(in the rows, 128 means zero)
One turn moves each row of this set onto another row. After a few examples, where does it send each row asked below?
niv: [159 129 122 174 124 153 130 152 136 143 152 107 120 129 148 119 132 127
 167  68 112 139 126 135 146 150 111  92 141 119 105 140 131 122 123 119]
lalo: [141 139 107 173 137 123 136 134 146 112 147 119 146 100 140 153 111 134
 149 110 111 116 126 128 110 131  60 124 111 114 139 102 115 122  83 143]
Gelev: [146 171 119 138  99 172  94 141 125 115 149 151 135 194 175 148 128 120
 130 101 120 167 112 136  90 116 104 132 150 150 151 110 135 141 107 121]
Kovak: [103 140 118 118 110 179 122 144 128 136 155 160 135 144 139 155 152 182
 141 108 114 141 143 121 134 157 147 110 118 169 106  96 131 135 123 126]
rase: [112 141 126 146 128 117 118 128 177 101  86 151 131 132 145 119 136 158
 170 102 121 108 120 133 142 124  81 145  78 145 149 101 115 139 103 139]
Zug: [123 134 142 158 104 132  91 144 142 117 109 121 165 154 134 132 102 152
 122 114 103 132 135  99 114 148 147 176 117 113 141 116 158 133 126 124]
musor: [148 134 141 161 118 153  90 183 131 134 150 136  78 146 164 159 144 152
 137 115  93 117 135 125 111 130  92  95 115 129 127 118 100 140 133 142]
kabe: [140 155 101 122 151 149  97 133 147 123 158 145 133 164 108 120 115 129
 129 146 137 130 129 142 119 148 107 120 165 107 142  87 152 159 118  97]
momam: [118 131 139 129 121 148 141 125 142 127 131 102 144 133 141 134 131 105
 129 113 144 137 100 133 120 134 124  51 138 142 137  90 159 133 130 112]
Bida: [148 159 154 157  83 144 131 124 153 142  95 165 105 149 159 116  86 130
 128  92 108 151 112 138 126 142  81 105 127 149 108 118 153 112 125 142]
Zever: [132 170 122 154 129 134 109 119 124 140 126 145 109 155 154 143 158 110
 135 113  79 128 125 113 143 146 137  63 161 140 146  97 122 126 122 166]
labiv: [121 138 138 154  95 122 174 120 118 132 120 108 159 157 114 134 135 101
 143 130 117 127 161 140 121 106 100 116 130 116 147  90 101 135 113 114]
butob: [140  95 119 158 137 104 134 106 121 125 116 161 104 141 141 105 116  99
 143 113 124 146 119 123 157 120 122  95 117 106 151 131 104 147 112 149]
bez: [187 129 121 117 120 153 113 113 123 130 146 155 124 133 149 150 114 138
 141 142  96 112 137 118 116 124 111 179 126 152 155 110 109 140 149 125]
Teme: [100 145 147 142 128 133 133 136 123 151 131 146 180 152 111 115 131 127
 110 155 123 149 155 122 140 112  86 129 154 124 160  76 114 129 120 138]
Dezir: [140 146 144 126  91 181 125 106 128 158 147 140 113 147 146 171 134 142
 105 112 131 128 115 119 127 155 112 112 118 159 130 129 133 166 120 153]
zosid: [126 174 116 130 112 165 111 172 140 147 106 138 146 156 142 142  96 110
 121 129 151 171 108 140 129 134 105 150  99 137 131  82 148 104 134 110]
rerod: [141 152 137 179  92 154  85 134 153 116 114 139 119 144 155 102 143 126
 156  89 136 147 136 137 167 137 109  86  91 150 132 115 137 130 156 142]
nel: [112 178 113 127 112 131 131 146 136 141 132 131 136 144 112 129  86 127
 125 123 123 137 118 115 147 151 136 135 106 122 179 141 148  93 101 137]
Pebal: [109 118 133  90 145 140 131 127 112 128 133 169 115 134 160 129 106 128
 138 165 104 140 124 118 119 111  90 109  97 137 115 101 110 145 115 158]
buve: [155 163 109 125 122 141  94 106 130 111 127 159 172 149 155 120 119 175
 111 105  92 129 131 139 152 134 135 133 135 125 114 107 123  89 152 136]
Kom: [132 149 132 113 104 141 145 151 131 136 128  91 179 181 145 130 144 135
 129 112 144 133 133 144 124 125 114 159 127 101 135 119 148 126 125 110]
vena: [116 100 109 172 134 112 102 137 115 106 126 169 144 129 144 104 113 108
 154 130  90 134 143 132 156 127 128  95 117 113 114 104 109 157 131 138]
lesi: [157 146 108  98 117 150 124 125 120 121 160 163 129 137 139 129 119 151
 160 152  97 111 136 133 146 129 119 156 111 166 172 102 103 117 142 115]
zinu: [130 157 132 120 145 153 118 117 160 135 119 156 129 182 169 132 137 146
 141  68 104 156 104 164 129 154  85 130  92 118 126  98 112 133  99 163]
Pon: [136 143 125 122 148 148  91 131 166 130 134 165 129 179 126 112 126 136
 126 143 158 124 126 147 131 116 116 127 164 131 167 102 162 154 124 121]
madim: [111  98 121 103 139 133 138 114  95 122 129 160 120 144 168 133 135 154
 141 148 115 134 138 105 115 126  91 127 110 104 132  91 110 152 131 160]
pes: [131 141 133 130 109 145 101 162 138 122 141 134  69 162 141 134 169 161
 150 117 101 120 136 132 125 132 102  84  89 137 143 131  92 129 130 128]
luk: [166 125 106 165 130 134  90 128  77 106 136 175 129 135 149 147 131 146
 131 125 126 122 137 172  96 127 101 110 117 143 139 101 134 119 115 129]
Zase: [121 133 137 150 123 140  89 107 136 132 107 134 114 161 149 125 169 125
 142 114  62 137 107 112 128 141 145  77 156 147 130  97 123 134 120 131]
nera: [159 148 129 115 137 120 116 130  91 113 110 166 103 159 144 114 132 143
 156 110 115 100 107 179 131 144 113 122 106 148 131 128 122 156  99 111]
zoziv: [119 157 135 138 146 136  86 118 137 150 155 102 118 115 137 132 121 171
 123 125 128 124 127 165 124 137 116 117  96 107 163 134 118 114 122 147]
berap: [127 108 143 176  89 127 119 130 127  96 138 146 152 138 120 115 127 114
 125 101  99 148 163 109 155 115 110 102 117 120 149 103 136 161 147 105]
vus: [134 154 138 151 141 125  99 164 140 125 149 161 121 166 142 128 159 132
 126 110 106 126  94 112 122 132 117 189 153 136 120 100 107 131 128 152]
nirar: [ 94 134 132 167 121 152 120 162 141  88  92 133 154 144 159 108 129 117
 150 127 155 143 133 104 137 137 117 116 112 147 147  90 129 141 165 109]
mufi: [111 148 147 118 145 135 136 131 139 162  89 152 138 158  96 114 121 114
 121 135 116 159 133 104 132 131  90 155 146 125 132  87 105 149 119 114]
Zosoz: [124 140 130 146 143 146 170 156 133 121 126 100 136 133 142 127 113  83
 142 114 147 131 120 107 124 136 104 105 143 128 140 144 123 134 127 116]
ruk: [121 143 120 140 132 164 100 116 149 123 155 141 171 164 159 142 140 142
 131  91  91 156 125 172 106 141  74 111  99 114 117  97 121 114 100 161]
mol: [148 124 150 144 101 123 105 111 119 114 105 124 162 119 129 127 136 139
 140 121  79 141 141 129 151  93  93 154  84 135 138 110  98 157 118 136]
vok: [140 144 102 140 140 132 141 146 103 150 113 156 129 101 129 146 113 142
 154 102  94 153 129 128 168 110  94 145 110 125 159 104  90 109 106 142]
dis: [124 126 125 149 128 136 153 157 135 146 114 177 107 132 120 123  96  98
 143  80 106 143 130 114 175 118 112 107 133 129 153 134 130 142 129 111]
biz: [107 140 137 164 115 143 144 154 137 154  68 165 128 150 135 134  99 104
 153 120 117 141 130 137 134 108 106 138 124 149 139  61 106 132 130 110]
Daku: [122 147 125 152  73 132 151 125 125 114 130 139 149 157 149 107 133 173
 150  89  98 133 157 141 131 158  94  98 140 111 111 107 146 102 130 126]
rafu: [176 164 124 116 120 147 109  89 134 136 127 143 137 147 153 119  97 151
  98 105  96 135  83 138 153 142 118 130 133 123 129 127 118  98 131 129]
fugi: [118 188  95 109 102 166 109 145 121 112 142 151 137 203 160 129 146 132
 157  94 110 149 118 145 114 133 114 130 144 142 147 121 126 142 112 107]
tavag: [109 148 122 133 138 148 130 145 144 128  87 135 141 143 156 141 141 115
 142  91 146 117 126 121 129 148 133  83 144 131 122  77 163 155 165 126]
bedo: [127 163 145 139 166 133  70 140 150 140 125 121 111 120 146 131 116 181
 134 110 117 131 138 147 118 144 136 148  93 116 121 110 119 137 134 138]
Miraf: [109 167 109 136 109 133  96 126 132 116 172 143 127 161 103 119 170 114
 121 143 110 135  89 131 126 136  93 144 121 137 150 119  99 101 125 138]

Dezir -> nera
fugi -> musor
tavag -> vena
Now find these:
labiv -> Zosoz
zoziv -> rafu
kabe -> Zever
Bida -> rase
rerod -> mol

One turn moves each row of this set onto another row. After a few examples, where does it send each row asked below?
kanu: [127 137 148 108 115 138 117 166 131  90 143 125 156 143 138 129 140 126
 132 158 159 141 137 110 125 114 127 138 104 124 155 103 110 101 142 111
 148 161 173 107  99 129 105 138 116  96 114 167 127 124 128 109 130 156
 142 154]
denug: [ 97 132 117 116 132 135 104 197 130 125 135 122 132 135 138 125 111 149
 129 136 112 136 112 113 124 137 137 129 123 104 124 116 112 107 120 111
 174 130 172 125 112 124 130 139  77  97 119 143 125 135 122  85 120 116
 149 136]
sadi: [125 140 130 114 128 127 134 163 166 127 121 142 116 141 101 143 127 112
 131  99 119 120 146 100 139 124 129 154 161 161 133 152 136 115 129 108
 115 151  48 133 136 142 133 137 122 141 131 120 105 112 124 133 140 136
  85 146]
kisap: [153 136 142 112  94 130 126 137 155  89 116 112 126 108 145 155 150 105
 128 171 157 134 155 138 139 132 122 127 142 140 141 111 163  87  92 140
 131 153 130 119 142 131 163 145 112 128 158 155 119 140 125 123 134 133
 157 133]
muma: [146  88 106 111 137 105 135  72 140 141 140 126 154 134 123 136 121 118
 120 120 135 123 100 132 151 116 112 119 158 118 145 116 128 111 113 188
 130 123 112 141 146 115 129 109 126 129  88 140 148 126 138 105 135 148
 128 108]
tupu: [140 128  91 109 110 122 132 148 170 127 111 165 108 117 117 120 117 128
 149 150 104 136 114 137 162 129 115  83 149 143 116 146 129 143 109 133
 153 139 146 107 128 128 135 124  91 136 153 152 107 122 113  91 130 134
 174 117]
vutiz: [ 87 130 122 129 107 130 116 111 133 132 189 122 131 142 102 145 106 138
 133 120 119 131 175 139 152 125 103 141 110 114 121 138 120 145 129  83
 159 135 186 142 118 130 126 132 144 111 121 126 126 141 117 142 124 123
 141 126]
lanu: [101 153 132 142 121 143 128 121 164 129 159  86 125 160 128 111 136 149
 157 125 116 149 140 142 109 136 112 162 113 101 105 150 110 130 147  83
 147 155 138 116 106 130 122 161 142 125 131 122 115 143 126 151 119 118
 158 152]
bib: [106 132 125 121 134 128 112 170 135 127 125 126 133 146 131 172 128 161
 118 117 119 114 172 114 142 135 105 140 172 136 119 138 125 132 115 110
 101 130  46 131 133 127 132 134 143 134 114 122 128 120 124 127 113 133
  96 136]
mes: [126 119 128 120 109 114 122 146  72 108 106 151 142 132 140 117 123  90
 112 128 131 107 132 110 134 108 170 116 113 138 127 132 137 133 111 138
 130 138 126 101 112 113 147  66 152 141 119 159 127 160 122 156 117 132
 106 132]
Fofu: [147 114 116 134 121 129 139  71 137 148 132 131 143 135 134 133 124 133
 131 117 116 134 115 141 136 133 110 123 138 121 158 133 144 101  96 145
 101 117  97 147 145 118 145 122 125 107 107 132 160 104 114 111  60 117
 140 123]
tid: [109 133 113 131 109 135 116 157  98 124  94 135 138 143 157 119 125 111
 127 136 117 120 106 103 118 122 170 114 124 115 103 139 134 142 101 132
 126 135  98  85 105 117 155  70 152 133 123 155 124 149 120 146  86 125
 132 139]
kuru: [102 127 123 153 151 141 110 106 149 153 150  98 109  86 111 127 118 131
 160 118 110 139  83 137 130 116 121 122  91 145 135 162 133 151 142 131
 108 133 109 123 110 117 153 129 127 123 154 112 139 120 143 134 138 149
 125  87]
paman: [161 136 119 132 111 127 137 154 125 136  81 116 137 126 155 115 122 162
 131 149 129 130 159 161 158 134 108 126 153 125 148 133 132 134 134 160
 100 131 163 116 138 115 115 163 118 176 130 128 123 146 126 132 115 148
 151 112]
nali: [118 128  99 100 153 109 120 152 137 112 132 171 126 148 100 145 132 143
 119 108 123 114 169 113 158 106 118 138 164 145 126 137 118 148 126 131
 121 140  70 125 119 119 108 125 134 142 116 133 113 106 130 135 152 149
  88 140]
suleb: [110 132 131 114 128 127 108 124 170 124 165  92 119 156 117 141 127 112
 133 109 127 131 125 140 136 119 130 157  97 114 113 131 130 138 150 109
 169 155 160 132 133 139 108 161 122 121 123 119 132 170 131 139 187 147
 129 131]
Les: [172 129 113 136 136 124 148  69 156 128 128 120 128 134 117  91 133 125
 128 111 131 130  80 144 109 117 114 136 128 130 138 131 129  84 125 161
 118 134  76 134 134 126 135 131 105 144 115 146 127 122 122 106 114 143
 129 119]
lon: [135 132 127 125 110 129 113 164 108 126  83 125 128 139 148 106 113  89
 117 118 111 113  96 107 121 118 187 119 106 138 126 143 144 143 131 138
 120 136 106  96 126 122 136  86 135 156 120 143 133 164 128 151 116 135
 107 125]
Zod: [124 150 130 124  96 154 139 171 123 120 116 115 134 144 140  98 111 117
 112 136 122 120 139 106 125 127 139 149 129 116 149 116 112 117 184 117
 140 136 189 137 122 134 107 153 116 127 119 110 114 128 111  90 112 129
 140 138]
big: [ 98 127 117 122 144 130 121  81 148 135 153 119 124  91 162 176 151 116
 128 125 141 120 101 142 137 120 111 155 105 113 115 142 128 139 125 131
 106 135 115 123 101 121 162 118 179 114 158 125 136 106 110 132 124 142
 155 130]
Kopez: [113  96 134 134 157 111 134  95 107 146 157 112 130  85 138 116 107 106
 134 120 136 141 136 170 141 106 128 161 116 141 123 148 117 133 148 154
 100 136 129 146 115  93 139 127 159 135 148 108 120 129 129 141 161 114
 133 120]

tupu -> paman
vutiz -> lanu
Now find these:
Les -> muma
Zod -> kanu
sadi -> nali
tid -> lon
big -> kuru

One turn moves each row of this set onto another row. After a few examples, where does it send each row asked below?
tasob: [125 146 111 155 115 122 141 129 139 127 138 120 162  95 116 111 149 139
 167]
Mar: [105 123 156 115 110 122 108 110 107  82 128 107 130  97 101 100 140 124
 125]
zazu: [133 172 117 167 137 123 145 117 143 119 123 127 161 101 135 125 127 134
 152]
Papaf: [100 138 139 124 119 136 131 121 140 171 142  97 144 155 131 130 129 143
 162]
Puruk: [101 120 110 120  92 133 140 101 124 101 139  94 141  86 108 112 133 121
 133]
ninit: [128 139 118 131  97 176 143 150 142 137 111 123 142 151 105 121 128 145
 130]
zeles: [146 133 156 160 129 141 120 149 159 160 106 126 104 116 126 138 132 166
 138]
Ramig: [144 109 120 142 128  92 146  91 136 110 107 132 137  87 162 121 129 116
 112]
varel: [130 141 127 102 110 158 157 131 159  91 147 111 114 133 132 131 126 150
 100]
Tubev: [134 125 119 119 130 148 106 131 154 102  99 129 101 103 130 102 142 153
  84]
kop: [131 131 131 122 163 109  92 106 114 126 128 129  91 114 142 113  99 109
 129]
fav: [124 132 125 132  91 167 158 144 121 145 133 108 123 135 107 149 115 151
 124]
Ped: [125 108 108 114 109 137  94  77 108 114 127 111 112 135 138 114 153 114
 118]
tev: [139 140 142 108 143 140 136 139 137 129 137  99 104 168 163 151 132 113
 147]
kofim: [122 148 108 128 157 116 117 112 146  92 114 143 109 161 148 132 135 106
 128]
reg: [125  95 125 104  98 123 127 127 129 116 170 111 116 146 150 151 147 112
 118]
Tifi: [159 111 160 146 116 132 101 108 102 149 138  94 118 114 109 143 133 117
 150]
vokub: [115 138 151 124 133 135 158 139 126 127  96 109 107 160 163 164 113 138
 120]
Kove: [155 125  98 125 119 120 128 134 145  94 119 122 122 104 146 113 168 148
 101]
rapu: [137 123 128 161 112 128 122 121  89 147 113 101 131 105 100 160 111 128
 136]
mogod: [171 118 166 145 133 131 136 138 156 124 137 113 128 104 146 164 128 130
  97]
gan: [115 132 184 149 118 137 113 119 141 128 107 132 131  98 109  92 137 146
 145]
Veka: [101 137 175 129 127 105 127 131 109 146 116 112 145 156 132 133 134 157
 148]
Gamuv: [158 127 180 118 109 133 130 149 102 120 147 113 119 148 114 130 151 141
 134]
memus: [120 106 169 142 129 103 140 105 130 135 116 112 154  94 129 137 109  95
 140]
fise: [ 90 112 133 114 114 136 111 144 107 109 124 133 108 147 127 154 110 130
  91]
Peb: [118 122 133 131 123 119 143  88 168 106  97 136 100 149 161 139 135 119
 114]
mufe: [158 128 173 126  98 133 137 144 124 112 118 126 143 155 126 112 166 144
 130]
pekem: [130 113 112 137 124  91 148  88 126 134 124 115 108  98 166 139 110 123
 121]
gopom: [119 125 144 135 148 119 119 119 126 139 133 117 155 100 111 130  98  83
 152]
zipa: [153 103 137 114 115 141 117 105 137 117 155 112 100 131 167 159 142 112
 101]
kog: [156 143 135 142 158 152 118 158 149 123 135 121 131 110 123 163 107 125
 103]
mor: [137 147 152 100 126 140 143 144 134  68 138 118 117 139 130 128 137 154
  97]
sud: [135 151 185 156 133 139 120  96 160 127 115 125 127 102 137  99 128 131
 144]
ratat: [114 138 125 129 133  78 142 101 136 113 118 139 158 147 121 106 137 130
 146]
girul: [110 115 100 127 110 123 111  87  86 106  99 120 122 129 138 130 141 130
 104]
sokuz: [ 99 123 139 119 122 118 127  81 167 137 112 132 130 143 113  93 118 125
 138]
Niru: [129 129 114 123 160 132  96 105 141 118 114 139 117  99 133  97 104 102
 119]
Fara: [120 131 115 126 137 139 110 135 101 104 121 138 108 133 143 171 110 130
  83]
kamo: [162 142 132 161 134 117 124 157 147 146 126 123 121 120 129 143 152 159
 152]

sokuz -> kofim
varel -> kamo
fav -> tasob
Now find these:
zazu -> pekem
Tubev -> kog

One turn moves each row of this set onto another row. After a few examples, where does it send each row asked below?
vivol: [108  91 171 126 114 111 132 106 118 123 115 139  93 118 133 155 137 119
 125 145 110 112]
sebe: [140 121 158 141 128 138 158 147 139 155 138 124 137  91 141 106 111 100
 173 110 109 140]
fum: [102 101 178 124 122 118 131 105 116 132 127 138  93 139 141 143 127 125
 127 158 102 116]
vemif: [118 172 114 154 136 128  94  88  98 123 126 100 122 122 112 123 109 129
 138 139 125 140]
deba: [144  97 135 142 164 148 147 117 120 112 146 163 153 126 125 107 120 128
 120 144 119 134]
zop: [ 89 127 139 124 107 145  96 132 100 153  97 145 128 115 109 128 145 147
 130 105 155 153]
vuka: [130 129 122 139 136 121 139 139  94 137 180  85 128 146 137 150 114 107
 139 160 126 120]
rina: [141  88 131 137 163 141 144 111 131 113 144 166 145 122 116 127 123 131
 123 153 112 143]
ligos: [145 126 147 130 132 145 159 142 155 158 129 124 152 102 109 108 123 101
 165 110 110 127]
fanet: [137 140  97 149  88 140 147 150 116 102 156 120 156 129 108 130 125 122
 117 149 147 154]
Kana: [120 163 109 138 140 103 117 107  96 121 148 131 103 120 129 135 170 106
 102 131 154 106]
bug: [132 126 108  93 126 107 162 167 122 157 120 139 100 111 148 131 155 113
 134 110 143 147]
bom: [143  87 124 135 160 138 126 120 121 119 126 167 151 135 119 107 120 130
 126 134 106 132]
nul: [125 113 108  94 130 115 158 172 127 144 133 127 104 105 140 122 142 142
 113 100 134 158]
Gimif: [126 119 124 147 146 128 143 131  93 130 176  76 127 138 142 157 128 103
 132 146 131 113]
tif: [ 97  95 188 122 111 114 134  97 104 140 128 133 107 131 143 148 129 131
 130 143 113 123]
fomum: [ 79 119 138 125  93 141 104 117 110 139  99 145 133 118 107 125 142 139
 130 115 161 141]
dapul: [136 183 142 146 100 115 123 155 135 157 154 115 115 120 115 148 119 127
 128 131 135 100]
pek: [119 118 103  88 135 108 151 167 128 155 132 126 111 113 146 131 157 133
 125 103 149 143]
nukev: [138 137 143 122 128 141 161 136 145 152 138 118 134  90 123 103 112 110
 167 114 106 132]
pamu: [133 148 107 155 100 138 145 155 121 114 169 116 157 119 110 121 141 128
 108 153 157 147]
mup: [126 160 123 142 132 127 102  88  97 117 125  88 128 129 110 117 106 107
 129 145 137 137]
lugut: [ 78 121 143 131 106 129 114 126 117 148 101 147 145 118 108 137 140 147
 137  94 152 134]
kaz: [130 191 138 145  99 110 136 140 137 148 152 113 110 124 106 140 127 139
 126 127 145 106]
Kek: [132 150 110 150 125  97 132 114  95 122 145 133 104 113 128 118 163 108
  86 126 149 111]

ligos -> bug
fanet -> dapul
Now find these:
pamu -> kaz
nukev -> pek
lugut -> vivol

